Turns, then the turns between two rows, first turn first; the first pair answered
turn Lup:
-4, 28, 3, 4, 3, 11, -2, -11, -19, 3, 8, -7, 10, 6, 0 |-> -1, 20, 3, -8, 8, -13, -5, -12, -23, -1, 6, -2, 7, 11, 6
19, -3, -2, -8, -4, 4, 3, 20, -10, -20, -39, 13, -16, 10, -11 |-> 13, -9, -2, -6, -6, 0, 3, 22, -4, -18, -39, 11, -18, 10, -8
5, -38, -4, -8, -11, 2, 7, 20, 19, -9, -20, 19, -16, 0, -5 |-> -1, -25, -2, 5, -17, 29, 9, 19, 23, -5, -17, 12, -15, -8, -14
-5, 5, -3, 12, 6, -3, -4, -5, -10, 2, 7, -16, 21, -9, 14 |-> -2, 9, -1, 11, 7, -5, -7, -4, -14, 2, 9, -13, 21, -8, 11
turn gel:
6, 20, 7, -8, 2, -13, -7, -35, -17, 4, 8, 10, 4, -8, -8 |-> 5, 3, 1, -1, -15, 0, -10, -27, -15, -5, 1, 26, -19, -18, -7
-2, 12, 10, -7, 6, 27, -12, -10, -13, 22, 17, 4, -13, -21, 3 |-> 11, 7, 17, -27, 20, 2, -11, -3, -18, 19, 11, 16, -15, -9, 1
6, 14, -5, -4, -8, -1, -4, -4, -3, 21, -3, -1, -17, 0, 7 |-> 7, 18, -5, -7, -6, -5, -3, -5, -3, 20, -3, -1, -12, 3, 8
15, 25, -6, 16, -7, 29, -12, -7, -18, 1, 13, 6, -12, -7, 1 |-> 27, 28, 5, -10, 14, -8, -10, -6, -24, 1, 10, 14, -1, 6, 1
turn fab:
-6, -5, -13, 24, -23, 38, 1, 12, 8, -6, -6, -1, -1, -8, -14 |-> 1, 0, -10, 20, -18, 42, 3, 13, 3, -5, -7, 9, -3, -8, -15
-3, 6, -19, 12, -19, -4, -20, -14, -15, -10, 5, 21, -26, -16, 15 |-> -5, 0, -21, 16, -20, -11, -20, -8, -13, -11, 2, 18, -29, -17, 20
19, 7, 19, -33, -1, 3, 20, 0, -9, -9, 5, -7, -8, 24, -1 |-> 13, -16, 18, -35, -5, -12, 24, 5, 1, -9, -4, -10, -8, 22, 0
10, 3, -17, 24, -8, 4, -12, -16, 12, 3, 22, -4, 1, -12, -9 |-> 19, 15, -12, 17, -4, 9, -13, -15, 8, -2, 23, 6, -4, -7, -14

Each pair is 2 to 3 turns apart.
10, -1, 13, -4, -9, 23, -10, 26, 6, 5, -14, 13, -7, 9, -29 |-> 7, 1, 3, 2, -16, 26, -16, 18, 6, 1, -15, 18, -18, 1, -24 -> gel, Lup, gel
7, 26, 6, -2, 7, 35, 13, -3, -3, 6, 5, 5, 6, 2, -5 |-> -3, -20, -3, -12, 8, -31, 8, -1, 2, 5, 2, -3, 8, 3, 18 -> Lup, Lup, fab
8, -17, 16, -16, 10, 9, 18, 18, 11, 15, -23, 2, 6, 9, -28 |-> 19, 5, 15, -27, 21, 5, 15, 10, -6, 9, -19, 15, 6, 16, -26 -> gel, Lup, Lup
-6, -21, -16, 1, -8, -21, -13, 3, 6, -10, -2, -6, -14, -7, 5 |-> -4, -16, -11, -7, 6, -34, -11, 1, 3, -8, 0, -10, -5, -3, 3 -> gel, gel
0, -13, 18, 0, 23, -18, 15, 3, -1, -2, 7, -14, 9, -1, 12 |-> -6, -21, 11, 15, 4, 16, 16, 12, 9, -5, 0, -10, -5, -8, 5 -> Lup, gel, Lup
-5, -16, -12, 1, -16, -29, -6, -6, -2, -18, 8, -5, -8, -2, 7 |-> 8, 9, 5, -21, 12, -27, 3, -2, -12, -11, 9, -6, 15, 14, -11 -> Lup, Lup, gel
14, 13, -12, 9, -14, 5, -6, -21, -26, -4, 12, 30, -5, 9, 19 |-> 2, 4, -18, 18, -15, -1, -10, -23, -24, -3, 14, 20, -3, 4, 28 -> gel, Lup, gel
14, 26, -16, -3, -4, -17, -19, -29, -11, -11, 2, 39, -23, -3, 10 |-> 13, 39, -11, -7, 8, -22, -18, -34, -18, -10, 8, 29, -7, 2, 11 -> gel, gel
15, 20, 14, -17, 7, 20, 3, 6, -2, 0, -3, 12, 9, 10, -20 |-> -2, 6, 6, 7, -12, 41, 3, 7, 12, 5, 0, -3, 6, -3, -16 -> fab, gel
4, 35, -1, -6, 8, 3, 1, -11, -11, -3, 14, 7, -6, 4, -1 |-> -2, 36, -1, 8, 1, 15, -1, -10, -11, -2, 13, 6, -11, -4, -3 -> gel, gel
-3, -33, 11, -10, 11, -20, 15, 26, 14, 14, -1, -13, 18, 18, -4 |-> -1, -19, 13, 4, 1, 24, 20, 31, 22, 17, -4, -13, 16, 11, -19 -> Lup, gel, Lup
-29, -22, -19, 6, 10, -12, -7, -11, 4, 2, -5, -17, 8, -25, 32 |-> -12, 34, -9, 2, 14, 39, -7, -15, -18, 0, -2, -4, 8, -20, 11 -> Lup, fab
1, -36, -3, -7, -7, 1, 1, -7, -20, -7, -23, 13, -8, -16, 2 |-> 15, -8, 4, -21, 11, 6, 3, -12, -34, -9, -16, 19, -1, -8, -6 -> gel, fab, gel
-1, 11, -7, 4, 4, -27, -2, -16, -11, 13, 16, -13, 6, -18, 32 |-> 20, 4, -7, -14, -4, -27, -3, -4, -16, -3, 5, 28, -23, -13, 19 -> Lup, fab, gel
-24, 9, -8, 21, -10, 9, -24, -12, -22, -11, 16, -15, -8, -14, 5 |-> -3, 27, 2, -11, 9, -15, -23, -15, -32, -17, 14, 7, -10, 4, -1 -> fab, gel
12, 25, -3, -21, -13, -1, -22, -4, -13, -18, -7, 40, -25, 3, 3 |-> 12, 43, 2, -30, 8, -13, -23, -9, -18, -11, 2, 26, -3, 8, 5 -> gel, gel
-30, -5, 1, 14, -7, -7, -7, -13, -17, 2, 3, -21, 5, -25, 12 |-> -29, -16, -4, 14, -18, -7, -11, -6, -15, -4, -3, -9, -12, -27, 10 -> gel, gel
-2, 30, 7, -6, 13, 34, 14, 6, -2, 8, 4, -4, 28, 2, -31 |-> 3, -11, 1, -32, 21, -40, 9, 7, -4, -4, -5, 9, 14, 13, -11 -> Lup, Lup
-4, 11, 21, -1, 3, 46, -5, 16, 24, 2, 7, 11, -7, 9, -41 |-> -22, -34, 16, 7, -3, 20, -2, 23, 43, 6, -5, -6, -3, 3, -27 -> fab, fab, fab
-8, 10, -4, 6, 12, 14, -2, -23, -1, 4, 19, -3, -3, -5, -4 |-> -9, -11, -7, 4, 1, 2, -7, -24, -3, -3, 13, 8, -20, -7, 0 -> Lup, Lup, gel
25, 2, 1, -29, 7, -40, -7, 0, -18, -11, -10, 36, -17, 11, -1 |-> -14, 36, -5, 27, -6, 25, -6, -15, -9, 16, 18, -28, 24, -15, 0 -> Lup, gel, Lup
5, -37, -14, -21, -14, -30, -8, 20, -7, -12, 19, 40, -16, 19, 11 |-> -19, -29, -14, 23, -35, 44, -1, 24, 10, 2, 26, 11, -5, -2, -2 -> Lup, Lup
-35, -21, -16, 29, -7, -11, -2, -7, 13, 12, 17, -46, 21, -23, 23 |-> -29, -46, -13, 18, -7, -19, 6, 10, 25, 11, 1, -39, 14, -19, 16 -> gel, Lup
